Each path below is one point turned by a fixed rotation once a step. After each direction that follows a path, write how fast that rotation turns it, in degrees a step (0 if it stays still).
Each turn is a multiple of 5 degrees from 10 to 175, or 0.
Each row of a path follows its step; steps can be skipped.
Path 1:
step 0: [-1.19  0.28 -1.21 -1.42  2.14 -2.48 -0.21  1.45  0.35  3.11  2.27  0.42
  0.79 -1.36  0.20  0.44 -3.03  1.76 -2.10  0.14 -0.33 -1.04  2.82  0.26
 -1.19 -0.48 -2.70  1.32  0.29 -1.31  0.85  0.05  1.16  0.67 -0.31  0.31
  0.22 -1.30 -0.26 -1.02 -0.39 -0.41 -0.42  1.16 -2.19 -0.75]
step 1: [-1.16  2.33 -0.39  1.49  0.25 -1.40  1.33 -0.68  1.37  1.04  1.49  1.25
  1.61 -2.26 -1.99 -0.60 -1.05  0.86  0.68  2.02 -0.52 -0.05 -2.26  1.62
  2.16  0.37  1.26  0.21 -1.35 -0.48  2.28 -0.13  0.06 -0.94  0.86 -3.61
  2.20  0.41 -0.92 -0.52  0.82  1.35  0.58  0.73 -1.50 -0.53]
step 2: [-0.06  1.96  0.23  0.37 -1.16  0.54 -0.04  0.62  1.64 -1.78  0.56 -1.94
 -0.51 -3.23  0.19 -0.13  0.19 -0.22 -0.98  1.75 -0.74  2.62  1.42  0.95
 -0.45 -0.82  0.76 -0.84  0.02  0.45  0.26  0.96  2.16  0.96 -3.60 -0.49
  1.61 -2.37  1.34 -3.06  0.35 -1.12  0.37  1.20 -1.15  0.75]
step 3: [-1.19  1.83 -0.26  1.19  0.25 -0.61  3.66  0.23  0.18  0.23  1.26 -0.31
  0.40 -0.77 -0.77  2.78 -0.31 -0.65  0.35 -0.72  1.35  1.12  1.43  1.04
  0.73 -1.09 -2.31  1.43  0.18 -0.13  1.12 -0.50  0.24 -0.51 -0.85 -0.13
 -1.38  1.88 -0.47 -3.88 -1.86 -0.90  0.91 -3.07 -0.14 -1.38]
step 4: [ 0.97  1.08 -0.79  1.12 -0.18 -1.18 -0.67 -0.31  0.69  2.24  1.89 -0.45
 -0.17  1.56 -2.47 -1.35  0.91 -0.03  2.40  0.38  0.46  3.92 -0.82  1.74
 -0.82 -2.22 -0.08 -1.31 -0.49 -2.39  1.44 -1.62  0.74  0.42  0.49  0.91
  2.89 -0.81 -0.02 -0.29 -1.34 -1.18  1.11 -0.77  1.60 -0.09]
step 5: [-0.82  0.95 -3.05  1.22  0.00 -1.08 -3.08 -0.39 -0.71  0.99  1.44 -0.74
  0.65 -2.20 -1.88  1.16  0.72 -1.05 -0.59  0.17  0.08  0.75  0.67  1.97
  2.59 -0.29 -0.82 -0.81  1.60  1.86 -2.00 -0.80  1.03 -1.85 -1.76  1.30
 -1.03 -1.15  0.43 -0.55  1.08 -0.97 -1.25 -0.21  3.02 -1.19]
step 6: [ 0.51 -1.16 -1.09  2.23  1.79 -1.98 -0.01 -0.71 -1.92 -0.85  1.50 -1.60
  0.88 -0.50 -2.60 -1.24 -1.46  0.31 -0.27 -0.13  0.73  1.01  1.39  1.97
 -0.04 -1.49 -2.70 -1.30 -0.66  1.17 -0.68  2.23 -0.48 -0.97  1.48  0.43
 -0.24  2.02  2.45  0.26 -1.84  0.67  0.57 -0.76 -2.67  0.57]
step 7: [-2.56  1.51 -0.01  0.21  0.78 -0.90 -0.14  1.42 -0.15 -1.77 -1.03 -1.04
 -0.26  0.36 -1.00 -0.07  1.44 -2.42  0.13 -1.10  0.90  1.64 -3.33  4.07
  0.82  0.33  0.40 -1.63 -0.53  0.61 -1.20 -1.31  0.24  1.20  0.02 -1.72
  2.04  0.92  1.02  0.98 -1.71  1.73 -1.65  0.44  0.58  1.00]
step 8: [ 1.32  1.74 -0.62 -0.47 -0.56 -2.13  0.03  1.25  0.13 -0.49 -1.90 -0.40
 -0.67 -1.20  0.32  1.33  1.10 -1.53  0.44 -0.98  1.74 -1.36  0.47  1.35
 -2.09 -1.93 -1.91  1.12  2.99  1.67 -1.63 -0.32  1.15 -0.43  0.65  2.28
  0.78 -1.64  2.77 -0.73  0.29 -1.38 -1.03  0.12 -0.82  2.66]
step 9: [-0.21 -0.78 -0.23  2.06 -0.05 -1.26  2.38  0.06  0.09  1.19 -0.09  0.00
  1.14  0.31 -1.50  1.18  1.04  0.28  0.65 -1.29 -0.06 -1.22  0.31  1.12
 -2.18 -0.31 -3.13 -0.74  2.46  1.32  1.83  0.09  0.74 -0.77  2.50 -2.07
 -0.71 -0.73 -2.25  1.77 -2.53  1.90 -1.34  0.19  1.45 -0.08]
step 10: [-1.74 -1.33 -1.40  0.21 -1.23 -2.01 -2.85  2.47 -0.58  1.10 -0.72 -1.27
 -0.28 -0.49 -0.67  0.34 -1.28 -0.56  0.90  2.67  0.95  0.02 -1.24  0.17
 -1.54 -2.60  0.40 -0.92  0.38 -1.47  0.59  0.94 -0.15  1.40  0.81  0.00
  1.75 -2.07 -1.81  0.18  0.40  1.77 -3.15  2.24  0.09  1.00]
step 11: [-0.70  0.78  2.32  1.09 -0.48 -2.35  0.51 -1.14 -0.63 -0.96 -0.34  0.66
  0.71 -2.00 -0.18  0.39 -0.03 -1.20  1.33  2.14 -1.36 -1.29 -0.39 -0.04
  1.44  0.32 -0.65  0.18  1.36  2.89 -0.55  2.25 -1.27 -0.80  1.25 -1.13
 -0.92 -2.17  0.18 -2.30  1.69 -0.34 -3.71 -0.84 -1.39 -0.91]
Speeds:
[ 0.08 -0.34  0.67 -0.15  0.17  0.20  0.09  1.11  0.24  0.19  0.05 -0.07
 -0.46 -0.45  0.17  0.09  0.70  0.99 -0.30  0.54  0.29  0.53  0.02  0.23
  0.13 -0.07  0.63  0.34 -0.03  0.72 -0.42 -0.10 -0.31 -1.26 -0.15  0.77
  0.34 -0.40  0.08 -0.01 -0.03  0.19 -0.51 -0.11  0.13 -0.06]
125
[ 0.16 -0.13  0.15  0.04  0.25 -0.32  0.85 -0.24  0.73  0.33  0.85  0.11
 -0.74  0.35 -0.01 -0.29  0.32  0.03  0.34 -0.21 -0.03 -0.54  0.21 -0.30
 -0.10  0.13 -0.42  0.60  0.49  0.08 -0.70 -1.21 -0.19  0.97 -0.16  0.48
  0.61  0.22  0.18 -0.15  0.00  0.13 -0.22 -0.09  0.66  0.27]
80
[-0.08  0.21  0.10 -0.52  0.74 -0.35 -0.44 -0.35 -0.61  0.48 -0.42  0.95
 -0.10  0.80  0.37  0.52  0.51  0.55  0.10 -0.55  0.49 -0.01  0.27  0.48
 -0.42 -0.08 -0.09  0.18  0.62 -0.19  0.67 -0.48  0.58 -0.48  0.17 -0.03
  0.40 -0.37 -0.30 -0.16  0.04 -0.75  0.54  0.07  0.46 -0.09]
80
[ 0.39 -0.15  0.59 -0.05 -0.15  0.31 -0.42  0.14  0.43  0.38  0.45  0.06
  0.18 -1.02  0.55  0.41 -0.45 -0.08 -0.29 -0.64 -0.50  0.06  0.32  0.17
  0.46  0.19 -0.31 -0.40 -0.83 -0.05  0.45 -0.87  0.19 -0.02 -0.04  0.16
  0.80  0.17 -0.39 -0.47  0.51  0.21  0.99 -0.28 -0.41 -0.25]
20
[-0.71 -0.69 -0.22  0.24 -0.15  0.08  0.83 -0.10  0.07 -0.17 -0.28  0.33
  0.02 -0.38 -0.28  0.02 -0.34  0.42  0.21  0.28 -0.72  0.05  0.00 -0.19
  0.36 -0.09  0.79  0.85 -0.09  0.10  0.94  0.06  0.82  0.75  0.41  0.39
  0.10 -0.85 -0.23 -0.69 -0.03 -0.48 -0.26  0.09 -0.22 -0.32]
35
[-0.30 -0.04 -0.27 -0.86  0.29  0.44 -0.52  0.10  0.39 -0.54 -0.04  0.17
 -0.10 -0.42  0.15  0.59 -0.19 -0.73 -0.72  0.48  0.57 -0.25  0.25  0.08
  0.65 -0.42  0.09 -0.35  0.96 -0.60 -0.63 -0.30 -0.32  0.50 -0.06  0.68
 -0.37 -0.79 -0.27 -0.34 -0.32 -0.09  0.12  0.41 -0.17 -0.23]
135
[-0.32  0.13  0.79 -0.02  0.76 -0.99 -0.77 -0.62 -0.56  0.52  0.29 -0.17
 -0.03 -0.40 -0.29 -0.33 -0.34  0.22 -0.52  0.28 -0.16 -0.47 -0.12 -0.38
  0.19  0.31  0.87 -0.45  0.09  0.43 -0.11 -0.21  0.12  0.31  0.06  0.16
  0.08  0.66  0.59  0.12 -0.48 -0.29 -0.35  0.38 -0.34 -0.81]
65
Path 2:
step 0: [ 1.68  2.85 -0.91  0.23 -2.34 -1.18 -0.23  1.78 -1.48 -1.75 -0.60  1.22
 -0.01 -2.26  1.19 -1.37 -3.29  0.25  0.23 -1.01  0.32 -0.73  1.83  1.28
 -1.96 -1.52  0.88 -0.77 -1.76  0.33 -2.27  1.02  0.96  0.83  1.41 -0.03
  1.59  3.68 -0.18  0.17 -0.82 -0.42 -1.56  2.19 -1.31 -0.35]
step 1: [ 1.65  0.79  0.60  0.65 -3.00  1.49  1.72  0.08  1.30 -1.24 -0.89 -1.14
  1.48  1.16 -2.31 -1.91 -1.85 -0.51 -1.14  0.80  0.23  0.89 -0.71 -0.15
 -3.42  0.67  0.96 -1.15 -0.21 -1.20  1.21  2.02  1.89  1.87  0.80  0.42
  2.05  1.62 -2.67 -1.16  1.55 -2.82 -1.02  0.66  1.25  1.21]
step 2: [ 1.21  0.86 -2.81 -1.69 -4.06 -0.18  0.25  0.68 -0.46 -2.50 -0.11  0.77
 -0.35 -1.34  0.50 -1.25 -0.19 -0.15  0.04  1.23 -0.98 -3.11 -0.06  0.30
 -1.42 -0.93  0.76 -0.13  1.25  0.72  0.85 -0.99  1.13 -0.25  2.08  2.68
 -0.38  3.16 -2.35  2.08 -0.31 -2.08 -0.91 -0.11 -1.94 -0.89]
step 3: [ 0.51  0.61 -0.73  0.50 -2.77  1.11  0.77  0.57  1.13 -0.74 -1.99 -1.62
  1.32 -1.05 -2.46 -2.81  1.16 -0.23 -1.15 -1.09 -2.60  1.80 -1.27  0.20
 -3.69 -1.66 -0.09 -0.73  2.81 -1.38 -2.62  0.87  1.62 -0.51  0.86  0.36
  0.83  1.11 -0.74 -0.92 -1.81 -1.10  0.83 -0.78 -1.39  0.81]
step 4: [ 1.16 -0.09 -0.77 -1.44 -3.37  0.28  0.88  0.29 -1.58 -0.51  0.11  1.04
 -2.94 -1.50  1.12 -1.01 -0.88 -0.96 -0.24  0.82 -0.47 -0.58 -2.26  0.94
 -2.04 -2.01 -0.72  0.04  2.28  0.30 -0.11  0.61  1.52  2.66  0.87 -2.29
  0.26  4.42  0.46  0.22 -1.46  0.42 -2.25 -1.50 -0.04 -1.05]
step 5: [ 0.21  1.73  0.12  1.24 -4.37 -0.09  2.11 -0.20  0.52 -1.89 -1.75 -0.98
  2.32 -1.06 -0.03 -0.47  0.70 -2.11 -1.15 -0.40 -1.56  0.23 -1.15 -0.45
 -2.78 -1.23  0.99 -1.08 -1.58 -0.28 -0.97  1.04 -0.67  1.70  1.21 -1.81
  3.08  1.03  1.64  2.21 -1.31 -0.46  0.48  1.07 -0.08  0.49]
step 6: [ 1.64  0.66 -2.69  1.15 -2.39  1.22 -1.21 -0.73 -1.62 -0.49  0.16  0.56
  0.06 -1.23  1.06 -1.24 -2.07  0.57 -0.69  2.57 -1.21 -0.95 -1.89  2.03
 -3.15 -0.51  0.15  0.50  1.32  0.84  1.11  0.84 -0.51  2.76  3.00  0.62
  2.02  1.03 -2.38  0.06 -0.78  0.87  0.56  0.30  2.47 -0.11]
step 7: [ 2.33  1.55  1.27 -0.27 -2.31  0.19  0.15 -0.26  0.10 -0.91 -2.16 -0.58
  0.42  0.19  1.83 -1.66  0.26 -1.13  1.39  3.40 -2.88 -0.32 -0.10  0.49
 -2.13 -0.41  1.42 -3.01 -0.57 -0.12 -2.81 -0.96  0.30 -0.67  1.87 -0.19
  2.40  0.49 -1.22  0.27 -1.62 -2.72  0.10  0.70 -1.61 -0.29]
step 8: [ 2.09  2.60 -0.59 -0.32 -2.74  0.73 -0.78  1.95  0.06 -0.52 -2.31  1.01
 -0.09 -0.95 -1.20 -2.85 -1.86  1.35  0.31  2.38  1.40 -0.96 -1.46 -2.11
 -3.31 -1.89  0.15  0.00  2.27  0.21  0.33  0.57  0.44  1.51  0.09 -0.71
 -0.18 -0.76 -1.52 -1.05 -2.88  0.75 -1.53  0.10  0.35  0.71]
step 9: [ 1.58  3.48 -0.21 -2.46 -3.52  0.58 -1.14  0.21  0.24 -1.07 -2.85 -0.04
 -0.82  0.74  2.45 -0.70  0.02 -1.95 -0.62 -1.50  0.22  1.25 -0.77  1.25
 -1.29 -1.06  1.93 -1.31  0.04 -1.21  1.03 -0.99  0.74  1.78 -0.09  0.65
  2.82  1.49  0.17 -0.03 -1.27 -2.23 -0.42 -1.89 -1.18 -0.81]
step 10: [ 0.98  1.82 -2.57 -0.70 -0.31  0.34  1.73 -1.38 -0.71 -0.48 -3.11 -1.22
  1.14 -0.90 -0.38 -1.20 -0.04  0.75 -2.96  1.18 -2.38 -0.52 -1.28 -0.88
 -3.60 -1.85  0.21  0.07  1.81  0.82  2.91  1.65  0.49  1.35 -0.18 -0.65
  0.64 -0.58 -1.07  1.97 -1.17 -1.05 -2.39  0.15  0.10 -0.86]
step 11: [ 2.16  0.41 -1.21 -1.47 -2.74  0.49 -1.71 -0.82 -1.53 -1.00  0.44  0.11
 -1.07 -0.81  1.36  2.33 -0.69  0.67 -0.85  0.37 -1.75  2.98  0.44  0.74
 -4.45 -1.25  1.06 -1.19  1.52  0.10 -0.42 -0.94 -0.83  0.02 -0.37  0.76
  2.13  2.38 -0.24  1.30 -2.77 -0.56  1.13  1.04 -1.61 -0.51]
Speeds:
[ 0.04  0.69 -0.59 -0.16 -0.09  0.74 -0.07 -0.18  0.28  0.27 -0.25  0.36
 -0.22  0.49 -0.51 -0.92 -0.04 -0.09 -0.14  0.00  0.90 -0.22 -0.09 -0.03
 -0.25 -0.18 -0.44  0.07 -0.59 -0.30  0.10 -0.90  0.06 -0.56 -0.29  0.18
 -0.91 -0.14 -0.42 -0.18  0.15 -1.10 -0.06 -0.54 -0.51  0.06]
55
[-0.11  0.08 -0.34 -0.30 -0.59 -0.15 -0.05  0.65  0.44  0.17 -0.80 -0.11
 -0.02  0.11  0.10  0.15  0.50  0.12  0.60 -0.13 -0.10 -0.39 -0.33 -0.65
  0.88 -0.18  0.31 -0.29  1.27 -0.48 -0.05  0.05  0.69 -0.01  0.16  0.33
 -0.26 -0.42  0.30 -0.65  0.20  0.39 -0.12 -0.97 -0.51  0.10]
65
[ 0.73  0.05  0.39  0.14 -0.75 -0.51  0.02 -0.49 -0.06 -0.07  0.06 -1.10
 -0.32  0.18 -0.58  0.53  0.06 -0.31  0.29 -0.69 -0.22  0.22  0.12 -0.05
 -0.35  0.70 -0.03 -0.59 -0.49 -0.34  0.17  0.13 -0.44 -1.03  0.00 -0.36
  0.27 -0.32 -0.15 -0.42 -0.26 -0.19  0.22 -0.96  0.33  0.21]
175
[-0.64 -0.46 -0.31 -0.43 -0.29  0.72 -0.19  0.01  0.42 -0.23  0.64 -1.07
 -0.27  0.18  0.09  0.36  0.07 -0.44 -0.49 -0.27  0.03  0.19  0.60 -0.44
 -0.39  0.07 -0.32  0.10 -0.09 -0.29 -0.02  0.71  0.44 -0.09 -0.42  0.88
 -0.21  0.32 -0.40  0.18 -0.29  0.36 -1.02  0.23 -0.66 -0.33]
40
[ 0.07 -0.66  0.77 -0.37  0.41  0.01  0.91 -0.57 -0.28  0.25 -0.15 -0.34
 -0.44  0.69  0.43 -0.22  0.19 -0.42  0.21  0.93 -0.50 -0.28 -0.26  0.12
  0.38  0.11  0.01 -0.32  0.01 -0.03  0.46  0.02  0.57  0.24 -0.07 -0.63
  0.06  0.22 -0.29  0.02  0.61 -0.83 -0.92 -0.31  0.08 -0.54]
130
[ 0.49  0.37 -0.92 -0.19  0.27 -0.53  0.09  0.15 -0.86  0.05  0.24 -0.53
 -0.62 -0.65  0.44 -0.44 -0.33  0.12  0.09 -0.17 -0.08 -1.25  0.03 -0.28
  0.17 -0.41 -0.12  0.80 -0.16  0.33  0.33  0.44 -0.24 -0.38  0.06 -0.39
 -0.56  0.04 -0.53 -0.39  0.03  0.56 -0.49 -0.04  0.45 -0.10]
175
